0: [10  8  8 10 11  8  7 13  9 10  8  5  5  5  4  7  9  1  6 10  7  8  4  7  8  7 10 12  6  9  5 11  6 11  8  6  5  4  6  6  4  7  6  7  6  8  9  4]
1: [ 4  6  6 10  6  5  8  8  8 13  2  6 10  3  9  1  8  9  9  4 11  6 14  5  3  3  9  3  7  8  8 10  7 12  7  5  8  5 12  8 11  9  6 11  6 10  6  6]
2: [ 7  7 10 11  7  8  8  6  8  9  7  5  8  5  8  7  9  6  8  8  8  8 11  9  6  6  8 14  4  6  3 11  8 11  7  6  8  9 10  7  8  6  6  8  5  9  9  9]
3: [ 5  5  9  2  9 12  6  5  5  9 12  5  5  8  5  9  7 12  9  8 10  4  3  8  7 12 12  8  8  7  7  8  0 10  9 14  8  9  5  9  5  0 10  9  7  5 12  7]
4: [ 8  8 10  7  9  9  7  4  5  4 11  5  6 14  9 12  5  6  3 12  8 10  5  8 11 11  4  9  7  6  9  6  8  2  7  8  8  7  5  5  7  8  8  5  4  6  9 11]
5: [ 7  7  8  3 11 11  8  7  9 10  6  9  9  6  8  8  4  9  7  8  7  6  5 12  9  5  6  4 11  8  9  6  6  8 10  7  9 10  5  7  7  8  9 10 12  6  7  9]
6: [10  9  7  4  6  9  6 10  8  7  9  7  6  7  3  9  3  9  9  6  3  4  2 11  8  9  7  2  6  9  4  4  2  6  6  7 10  9  4 10  2  8 13  8 12  6 11  5]
7: [ 4 10 12  3 12 12  2  6  8  2  6  5  5  7  5 13  8  7  3 11  3 10  4  7 15  1  3  1  7 11 13 13  5  4 15  4  2  8  0  8  8 13 10  4 11  7  1 12]
8: [11  9  4 15 14  5 15  3  4 11 15 15 10  8 15  6 15  5  7  4 10  0  7  1  0 12  2  6 13  4  4  5 11  5  7 15  9  0 13 12  9 10  0  6  0 15  2  8]
9: [ 7  8  9  4  7 11  4  9  7  7  8  6  6  7  1  9  2 12  8  9  4  6  1  9 11  7  4  4  8  9  6  5  0  3  7  7  9  9  0  6  4  4 14  7 12  5 12  9]
10: [10  8  4  7  6  6  8 14  9 10  4  8  9  1  5  4  9  8  8  6  9  6  6  3  3  4 11  6  4 12  5 11  7 13  8  6  5  8  9  7  3  8  8  9  7 10  8  4]
11: [ 5  5  7  7  5  8 10  2  1  3  6  9 12 13 13 14  5  6  4  9  9 10 13  8  9 11  7  9  9  8 12  6 12  3  3 11  8  5  4  4 11  5  4  7  5  5  1  8]
12: [ 4  9 11  7  9 10  5  8  7  9  5  3  8  5  7 13  3  5  8  7  5  6  9  7 12  4  4  5  6  6 11  7  6  7 15  6  9 11  1  6  6 10 11  8 10  4  5  9]
13: [ 4  7  7  9  5  8  5  9  5  8  7  7  8  9 11  7 11  9  6  9 10  6 15  5 11  5  7  5  8  9  7  9 10  8 10  9 10  6  8  7  8  7  5  6  8  7  3 10]
14: [10  7  9  9  7  7  8 11  8 10  8  3  4  6  7  2  7  6 11  7  8  7  6  8  1  6 11 15  9  5  4  4  5 11  3  9  7 14 12  7  4  3 11  5  3  8 14  3]
15: [10  7  9  6  7  8  5 10  9  7  7  7  9  7  2  7  4  9  8  8  4  6  3  9 11 15  5  7  7  8  5  3  2  6  8  4 10 12  6 10  5  5 12  8 13  3 14  7]
16: [13  9 12 11  9  2 15  4  5  4 15 14 13  9 14 14  7  3  1  9  2  4  6  9  8 15  0 13  9  4 10  2 12  3  5 15  6  4  7  9 10  6  4  5  1 10  6 11]
17: [10  1  1 11  6  0  7  5  7  6 12  8  9 13  7  8  4 15  8  6  6  9  5 12 14 15  6  7 10  7 10  0  7  2  0  9 15  7  9  9  9  8  7  8 13  1 10 10]
18: [13  7  2 15  5  0 13  4  7  7 15 15 12 14 14  6  9 12  6  5 12  6  9  6  1 15  5  4 10  7 12  1 13  0  6 10 14  2 11  8  8 10  3  6  9  5  1  8]
19: [10  6  9  4 15 12  1  9 10  4  8  0  6  4  0 10  2  9 11  5  0  5  0 12 12 10  4  7  5  7  6  1  0  5 14  7  7 11  0  9  8  8 11  5  6  7 12 11]
20: [ 7 13  6  7  3  8  5  8  2  7  4 13 13  5  6  0 10  6  9  2 11  6  6  4 12  0 12  6  5 14 11 13 15 10 10  5  9  0  8  2 11 12  5 15 12  6  2  5]
21: [ 7  8  7 11  5  8  8  5  5  3  4  7  9  8  9  7  6  5  8  6  7 11 11  6  7  7  9 15  6  5  7 10 12  6  4  7  6  8  8  3  9  9  7  9  4  7  2 10]
22: [ 9  9  7 11  9  1  7  6  9  8  7  6  7  4  5 11  6  8  9  9  5 10  5 11  5 12  8 11  6  5  5  4  7  8  5  7  6 11  8  9 10  9  8  6  1  8 11 10]
23: [ 8  7  8  2  4 10  7 11  8 10 11  9  4  8  6  2  7 13 10  8  9  4  2  7  0 12 10  9  9  7  3  4  0 10  4 10 10 15 10  8  2  1 13  9  8  6 12  3]
24: [ 6  4 10  6  6 11  6 10  4  9  6  5  3  9  8  6  6  9  9 10  9  7  8  9  2 13 11 10  9  7  5  9  5 12  2 10  8  8  7  7  6  0  9  6  4  7 12  5]
25: [ 8  8 12  3 11  9  3  6  7  8  7  4  7  6  3  7  7  9 10  8  4  8  4  9  9  9  7  7  9  5  9  9  6  7  9  8  6 11  4  8  8  8  6 10  5  5 12  9]
26: [ 7  8  9  1 14 15  5  9 15  6  9  9  7  5  6  4 11  7  7 11  7 10  2 10 14  0  9  4  5  9 10 12  5  9 14  4  1 12  7 11  7  9  8  7 13  8  4  5]

[ 7  8  9  9  9  7 11  9 11  7  9  8  7  9  8  6  9  9  5  6  9  8 10  6  6 12  6  9  7  6  6  5  9  7  8  6 10  6  7  9  6  8  5  4  7  9  8  6] 2 13 22
[ 8  8  7  9  9  9 14  8  8  5 10 11  7 10 13  9  8  1  5  7  5  9  3  7  4  4  6 12  5  6  9  8 15  5  7 10  2  7  8  6  9  8  7  6  0 10  5 10] 21 4 2
[ 6  6  9  7 12  7  7  8  8  7  4  5  6  6  1 10  2  7  8  7  3  8  6 14 10  9  2  9  8  5  1  2  1  5  7  6 12 11  4  8  8  8  9  6  8  5 15 11] 15 9 19
[12  7  7  8  8  7 10  7  6  7  9  8  7  9  9  7  8  7  8 10  8  6  9  8  7 10 11  7  8  9  6  7  7  6  4  8  8 10  9  7  7  5  6  7  7  8  9  6] 2 24 22
[ 6 12 11  7  1  3  8 11 10 15  6  8  8  0 13  6 11  9  7  5 10  3 15  4  1  0  9  2  9  7  5 10 10  6 13  2  7  8 10  8  7 13  6 13 10 15  1  1] 1 10 13
[11  7  5 11  1  1  6  6  4  8 14 11 10 15  7  5  3 15  9  4 13  7  7 11  4 15 13  7  7 14  8  1  7  8  0  7 15  6 12  3  3  4  9 14 15  0  8  4] 17 18 23
[ 6 12  5  3  6  8  7 10 14  7  6  8  5  4  6  3 11  6  8  8  9  7  4  6  5  0  9  1  6 10  7  8  8  8 11  7  7  9  5  8  3  9 10  8 13  8  7  5] 10 5 26
[ 9  6  7 11  6  6  5  8  4  7  6  3 10  8  8  4  6  7  9  8  7  9  8  8  6 11  9 13  6  4  7  8  9 11  2  5  6  8 10 10  9  6  8  6  4  8  8 10] 2 21 22
[ 8  9  7 11  5  5  8  9  7 10  5  4  4  6  5  6 10  4  9  7  4  8  8  6  4  4  9 13  5  8  8  8 10 12  0  6  3  7 12  7  9  7  5  6  5  8  9  6] 2 0 21
[ 7  4  0 14 13  8  4  1  3  9  0  5  7 10  3  3  7 11 14  7  9 14  7 15  5 15  9  8  4  0  1  8  3  7  0  5 14  8 13  8 12  6  8  4  0  9 11 13] 22 2 24
[ 6  8  9  4 10 11 11  8 15  8  6  9  8  4 11  9 12  0  7 10  8 11  5  5  9  1  6  6  5  9  9 10 12  5 14  4  1  7  9 12  6 12  6  6  7 12  7  6] 26 0 5
[ 5  9  9  6  3  5  5  8  6  8  6  5  4  4  8 12  6  6 10  7  8  8 10  7 10  3  6  4 11  8  9  6  9  5 15  8  6  7  3  7  8  8  8  9  8  6  4  9] 12 13 5
[ 8  7  9  6  7  6  8  9  9  8  6  5  9  2  5  6  4  7  8  7  7  8  7 10  6  5  7  4  8  8  6  6  5 11  9  5  7  8  6  7  6 11 11  9  8 11  8  7] 5 10 6
[ 9 10  4  3  9 12  3  6  5  4  8 12  8  3  3  2  8  6  7  4  9  4  5  5 15  0  8  3  8 10 11 13 11 12 12  7  8  2  6  5 10 11  9 12 13  4  5  8] 20 5 26
[ 7  9 10  7  8  5  3 11 13 10  2  2  6  0  3  3  9  5  9  7  6  7  7  6  9  0 10  9  5  8  4 11 10 13 10  6  3  7 10 10 10 11 10 10  9 10  9  6] 10 0 2
[ 6  7  4  9  5  7  9  5  4 10  4 11  9 11 11 11  6  9  8  7 11  9 13  9  3  8  5  4  8  9  8  7  8  6  3  7 13  6  9  6  8  5  8  8 10  7  7  6] 13 11 5
